rotation ticks, each row followed by its count of ticks:
The counts run from 0 to 148.
[+2.47 -1.67 +4.43 -0.50 +2.21 -2.91 -5.58 -2.97 +2.86 +1.91 +1.76 +0.62 +0.43 +0.78 +2.34 -0.01 -3.26 -2.45 -1.93 -0.71 -1.64 +1.51 +0.83 +1.20 +1.43 +1.34 -0.33 -0.03 -2.64 +1.89 +0.04 -3.42 -3.87 -1.79 +0.27 -1.03 +0.32 +4.65 +2.61 -2.89 -2.73 +1.98]	141
[+0.47 +1.08 +2.54 +1.16 +2.90 -2.58 -4.03 -1.21 +4.15 -2.80 +1.52 -0.39 +0.82 +2.07 -1.18 +1.38 +2.04 -1.51 -1.91 +2.30 +1.46 -1.68 -0.20 +0.96 +2.56 +3.05 -0.12 +0.75 -4.08 +2.89 +0.18 -3.04 -2.87 +0.73 +2.45 +0.05 +3.45 +2.35 +3.15 -5.11 -2.30 -0.74]	55
[+1.00 -0.24 -0.74 +0.16 +1.78 +2.53 -0.10 +0.36 +3.07 -0.58 +3.06 +1.05 +1.71 -2.42 -0.95 +2.77 -0.39 -5.67 +1.33 +0.70 -1.03 -2.53 +3.67 -1.10 -2.33 +3.73 +0.37 -1.56 -1.10 -2.76 +1.16 -1.09 +1.48 -4.67 +3.74 +1.35 +3.15 +1.36 +2.38 +0.84 +3.00 -3.84]	93
[+0.94 -1.07 +0.61 -0.21 +3.39 -2.97 -3.39 -1.79 +3.34 -1.50 +2.37 +1.08 -1.24 -4.50 +1.44 +2.52 -0.93 -3.97 -2.32 +0.90 -0.89 +0.08 +4.09 -0.59 +1.38 +2.81 +2.66 -1.96 -1.04 -2.48 +0.05 +1.34 -5.84 -1.58 +2.74 -1.83 -0.36 +0.33 +1.90 +0.14 +3.47 +0.28]	113
[-0.14 +1.96 +4.11 -1.78 +4.10 -1.92 -3.42 -0.88 +2.92 -1.65 +4.34 +1.08 +1.34 -0.45 +1.86 +1.32 -2.55 -3.38 -1.35 -0.11 -0.22 -0.18 +1.04 +3.85 -0.26 +3.11 -1.31 -3.00 +0.05 +2.00 -1.02 +1.54 -5.63 +0.39 +1.05 -2.68 -0.52 +0.47 +2.61 +0.01 +0.85 +2.01]	138
[+1.06 -1.66 +4.43 -0.97 +1.87 -1.26 -3.41 -1.93 +2.98 +2.06 +1.90 +0.66 +2.56 +0.44 +2.48 -0.63 -3.77 -2.55 -2.29 -2.62 -1.83 +0.91 +1.86 +1.43 +0.30 +1.26 -0.25 +0.10 -4.92 +2.33 +1.06 -1.96 -2.23 -1.61 +0.33 +0.38 -0.53 +4.89 +3.11 -4.06 -1.72 +0.76]	32
[+1.65 -0.10 +4.14 -0.38 +2.32 -3.70 -5.88 -1.89 +4.08 -0.25 +1.93 +0.20 +1.22 +1.69 +2.11 +1.05 -0.47 -0.63 -1.96 +0.68 +1.96 +0.23 +0.38 +2.43 +1.55 +2.72 +0.05 +0.19 -2.64 +2.11 -1.17 -2.74 -4.88 -0.32 +0.13 -1.84 +0.65 +2.56 +2.52 -2.81 -1.20 +2.14]	148
[-0.90 +2.33 +5.17 +0.45 +3.69 +1.47 -1.29 -0.26 +3.78 -0.57 +4.33 +0.39 +5.42 +1.88 -0.52 +0.58 -1.60 -1.18 -1.49 -0.04 +0.69 -2.27 +3.02 +3.78 -1.83 +3.07 -2.72 -1.86 -2.58 +3.17 -0.01 +0.09 -0.87 -0.63 +1.49 -1.55 +1.91 +1.05 +1.60 -1.52 -0.05 -0.70]	43
[+1.64 -2.74 -0.84 -2.09 +0.47 -4.49 -4.36 -1.29 +3.85 -1.87 +1.05 +0.80 -0.31 -1.10 +1.78 +2.85 -3.04 -4.83 -2.95 +1.70 -1.11 +0.46 +2.32 +0.74 +1.02 +3.29 +0.55 -0.84 -1.60 -2.72 -0.38 -2.70 -1.56 -4.50 +1.74 -1.38 -0.74 +2.29 +2.68 +0.13 +1.36 +0.14]	5
[+1.26 -2.03 +2.95 +0.11 +1.81 -0.69 -3.09 -1.24 +3.95 +1.98 +2.94 +0.87 +1.95 -2.40 +2.81 +1.89 -2.70 -2.47 -3.49 -0.98 +1.31 -1.01 +4.34 +0.33 -1.85 +2.90 +2.12 -2.06 -1.75 -0.77 -0.47 +1.64 -5.83 -1.51 +1.34 -1.47 -0.52 +2.25 +0.88 +2.07 +4.16 +0.67]	10
[+0.95 +0.77 +4.21 +0.36 +2.00 -2.49 -4.92 -1.72 +3.80 -1.07 +0.92 -0.42 +1.10 +1.97 -0.28 +0.40 +0.60 -0.81 -2.01 +0.80 +1.91 -0.39 +0.70 +1.16 +2.16 +2.04 +0.21 +0.97 -5.06 +2.94 -0.36 -3.88 -2.77 +0.01 +1.31 -0.54 +1.92 +3.09 +3.20 -5.14 -2.35 -0.77]	47
[+0.45 -0.83 +3.24 +0.18 +3.15 +0.51 -2.39 -1.65 +3.19 +0.73 +3.48 +0.80 +3.30 -0.41 -0.21 +0.36 -3.83 -2.82 -2.33 -2.60 -2.98 -0.79 +3.56 +2.92 -0.10 +1.34 -0.25 -0.83 -5.30 +2.61 +1.14 -0.49 -0.75 -2.12 +0.08 -0.33 -0.83 +3.46 +1.50 -4.38 -1.61 +0.16]	33
[+1.21 -1.07 +0.41 -1.13 +1.83 -5.26 -3.34 -1.53 +3.36 -3.44 +1.86 +0.25 -1.05 -3.02 +1.32 +2.96 -2.02 -4.12 -2.39 +1.38 -0.70 +0.78 +2.66 -0.70 +0.84 +3.86 +0.89 -1.66 -0.41 -3.61 -0.55 -0.88 -3.65 -3.15 +2.54 -2.82 -0.33 +1.44 +2.54 +0.70 +2.69 -0.34]	114
[+1.96 -0.15 +2.06 -0.39 +0.47 +0.35 -1.87 -0.66 +2.88 +1.95 +1.37 -0.29 -0.98 +0.91 +1.21 +0.53 +1.24 -4.37 +2.18 +0.46 +1.86 -1.67 -1.11 -2.47 -0.07 +2.97 -0.97 -0.08 -2.30 +2.04 +2.22 -3.29 +1.43 -2.95 +2.73 +4.73 +4.23 +2.90 +4.64 -2.28 -1.25 -3.11]	74
[-0.15 +0.70 +4.98 -2.33 +1.06 -3.21 -4.61 -1.61 +3.74 -1.29 +0.78 -0.15 +0.66 +1.85 +2.86 +0.61 -2.82 -1.41 -2.54 -0.82 +0.65 +1.97 -0.56 +2.88 +0.95 +2.72 -1.89 -1.02 -2.78 +1.49 -1.15 -1.95 -3.07 -1.44 +1.05 -1.89 -1.51 +2.33 +3.71 -3.00 -0.41 +0.62]	30
[+0.80 -0.89 -0.35 -1.13 +1.31 +1.96 -0.69 -0.11 +2.68 -0.56 +2.48 +1.45 +0.54 -2.17 +0.52 +2.63 -2.54 -6.22 +0.75 -0.29 -1.77 -1.08 +2.62 -0.69 -2.68 +3.74 -0.54 -1.48 -0.27 -2.88 +0.94 -0.08 +1.17 -6.03 +4.09 +1.00 +1.24 +1.72 +2.76 +0.38 +2.46 -3.33]	101
[+1.22 -0.55 -0.71 +1.44 +2.26 +2.15 +0.14 -0.61 +3.52 -0.51 +3.20 +1.23 +2.10 -2.18 -1.53 +2.46 +1.49 -4.43 +1.01 +1.99 +0.36 -4.41 +3.71 -0.47 -2.11 +3.22 +1.25 -1.32 -1.98 -1.17 +1.72 -1.20 +0.41 -4.02 +3.77 +1.70 +4.85 +1.46 +2.18 +0.37 +2.27 -3.98]	85
[+1.57 -0.68 +2.45 -0.74 +0.79 +1.68 -1.65 -0.85 +3.04 +1.50 +2.66 +0.98 +1.19 -1.74 +2.15 +1.87 -2.85 -4.04 +0.06 -2.02 -0.15 -0.04 +2.56 -0.20 -3.59 +3.92 +0.26 -2.39 -0.01 -3.57 +0.28 +0.64 -1.07 -5.41 +4.05 -0.02 +0.49 +1.75 +1.95 +0.84 +4.23 -1.94]	110
[+1.09 -2.30 +0.14 -1.44 +0.50 -5.01 -2.56 -1.85 +3.26 -1.22 +1.06 +0.06 -0.96 -3.18 +2.42 +2.11 -1.67 -5.60 -1.12 +1.74 -1.76 +0.49 +2.66 -2.37 +0.54 +3.12 +0.79 -0.84 +0.24 -3.68 +0.99 -3.84 -0.70 -4.33 +1.91 +0.09 +1.04 +2.73 +3.88 +1.18 +1.35 -2.09]	107
[+1.44 +0.71 +2.32 +2.00 +2.15 +4.13 -1.35 -0.97 +3.71 +1.69 +2.97 +0.80 +2.56 +0.68 -0.84 +0.60 +1.98 -1.80 +1.23 -0.45 +2.15 -2.81 +2.18 -0.58 -1.79 +3.19 +0.21 -0.48 -3.69 +2.36 +2.10 -0.56 -1.88 -1.98 +3.48 +2.97 +4.31 +1.61 +1.84 -2.67 +0.33 -2.80]	68
[+1.51 -0.09 +1.87 -1.24 -0.15 -1.12 -3.29 -0.64 +3.52 -0.49 +0.28 -0.13 -1.53 +0.71 +1.13 +1.71 +2.71 -3.39 +1.06 +2.07 +3.57 -0.83 -1.77 -3.16 +0.20 +4.34 +0.21 -0.04 -0.61 -0.50 +0.09 -3.47 -0.60 -3.12 +3.47 +2.86 +3.50 +1.51 +5.03 -0.63 +0.16 -3.45]	81
[+1.64 -1.13 +1.71 +0.30 +2.84 -0.74 -2.73 -1.26 +3.24 +0.52 +2.83 +1.29 -0.40 -4.26 +2.21 +1.46 -0.87 -3.51 -1.48 -0.86 +0.06 -0.69 +3.90 -2.11 -0.95 +2.73 +3.43 -2.07 -0.21 -1.49 +1.08 +1.87 -5.62 -0.85 +2.59 -0.25 +1.34 +0.43 +1.57 +1.31 +4.31 -0.11]	112
[+1.20 -1.15 +0.18 -1.81 +0.94 +1.87 -2.26 +0.10 +3.18 +0.94 +3.91 +1.94 +1.97 -1.31 +2.22 +2.77 -3.22 -5.32 +0.16 -0.86 -0.99 -1.04 +2.48 +1.57 -2.68 +3.60 -1.05 -3.22 -0.06 -2.22 +0.18 +1.85 -0.92 -4.81 +2.74 -0.23 -0.33 +1.37 +1.54 +1.80 +4.14 -0.83]	0
[-0.65 +0.80 +3.51 +1.19 +3.97 -2.24 -1.82 -1.54 +2.89 -0.53 +3.55 +0.07 +3.77 -0.78 +0.75 +1.16 -3.20 -1.92 -5.28 +0.77 -0.75 -1.72 +4.97 +3.50 -0.63 +2.88 -0.36 -2.06 -2.10 +1.67 +0.52 +0.27 -3.87 +0.53 -0.16 -2.59 +0.19 +1.89 +1.21 +0.51 +1.31 +0.51]	27
[+1.75 -0.56 +1.47 -0.28 +2.36 -1.30 -2.91 -0.43 +3.23 -0.01 +2.54 +0.65 -1.84 -3.54 +2.15 +2.31 -0.53 -4.34 -0.13 -0.35 +1.88 -0.84 +2.84 -2.86 -0.38 +2.98 +2.38 -2.64 -0.13 -1.48 +0.48 +1.76 -5.24 -0.52 +3.63 +0.59 +0.89 +0.88 +2.45 +1.51 +4.88 -0.70]	104
[+0.58 +0.90 +0.80 +2.07 +4.20 -0.56 -1.37 -0.49 +3.83 -1.12 +3.47 +0.01 +0.68 -1.24 -1.38 +0.97 +3.29 -3.58 +0.35 +2.89 +1.31 -4.47 +2.30 -0.97 +0.38 +2.92 +1.12 -1.37 -2.12 +3.31 +2.02 -0.73 -2.87 +1.84 +1.84 +2.28 +5.31 +0.50 +2.96 -0.50 +0.80 -2.05]	70
[+1.60 -1.94 -1.80 -1.30 +0.99 -1.19 -1.34 -0.88 +2.98 -0.32 +2.14 +0.87 -0.93 -2.97 +0.86 +2.51 -2.08 -7.04 +0.59 -0.05 -2.88 -0.89 +2.67 -1.15 -0.54 +2.23 +0.50 -1.68 -0.70 -2.18 +1.64 -1.95 +1.17 -4.95 +3.07 +1.99 +1.39 +2.28 +3.72 +0.24 +1.16 -3.12]	100
[+1.85 -0.10 +5.16 -2.63 +1.62 -3.78 -4.75 -1.82 +3.23 +0.83 +1.59 +0.16 +0.13 +0.52 +4.29 +0.63 -3.70 -2.21 -2.25 -0.76 -0.39 +2.41 +0.12 +0.54 -0.33 +2.94 -1.10 -0.85 -1.14 -0.36 -0.98 -2.32 -4.09 -2.74 +0.77 -1.57 -0.79 +3.31 +3.58 -0.50 -1.26 +0.80]	132
[+0.66 +1.60 +4.23 -0.65 +2.95 -1.82 -5.15 -1.42 +3.92 -0.64 +3.52 +0.78 +1.00 +1.73 +1.49 +0.78 -0.37 -0.54 -0.87 -0.52 +2.21 +0.33 -0.74 +2.94 +0.24 +3.44 -1.28 -0.97 -2.35 +3.32 -0.66 +0.28 -6.32 +0.73 +0.78 -1.51 -0.22 +1.22 +2.04 -2.67 +0.11 +1.81]	147
[+1.49 -1.15 +3.13 +1.46 +4.66 -0.86 -1.64 -1.55 +3.21 +1.08 +4.26 +1.10 +4.23 -2.96 +1.59 +0.73 -3.71 -2.80 -3.08 -0.79 -2.77 -0.48 +5.42 +2.11 -1.52 +2.63 +1.06 -2.53 -1.25 -0.84 -0.33 +0.54 -4.36 -1.65 +0.72 -2.55 +0.69 +1.93 +0.65 +0.87 +1.81 +1.12]	128
[+0.91 -0.66 +3.78 +0.50 +2.00 -2.76 -3.09 -1.55 +3.13 +0.07 +1.58 -0.35 +2.01 +1.49 -0.53 -0.33 -0.60 -1.62 -1.78 +0.82 -1.07 -0.93 +1.65 +1.05 +2.29 +1.78 -1.01 +1.08 -4.36 +2.99 +1.04 -4.49 -0.22 -0.62 -0.35 +1.00 +2.48 +3.29 +3.65 -4.11 -4.37 -1.17]	48
[+2.19 -1.27 +2.40 -0.60 +2.79 -1.52 -3.74 -2.43 +3.15 +1.56 +3.37 +1.33 +1.70 -0.24 +1.36 +0.58 -3.01 -3.17 -1.15 -1.22 -3.33 +1.04 +1.98 +2.67 +1.29 +0.90 -0.58 +0.64 -3.39 +2.49 +0.12 -1.71 -2.08 -2.77 +0.34 -0.73 +0.24 +4.13 +2.17 -3.96 -2.79 +1.02]	142
[+0.24 +1.23 +3.45 +1.00 +3.50 -1.45 -3.91 -1.05 +4.02 -1.87 +3.22 +0.32 -0.38 +0.29 -0.36 +0.80 +2.60 -1.02 -0.58 +0.95 +2.47 -2.11 +0.50 +0.80 +2.79 +2.08 +0.57 -0.07 -3.47 +4.32 +0.98 -1.55 -5.24 +2.67 +2.03 +0.14 +2.88 +1.16 +3.09 -4.41 -0.49 -0.84]	54
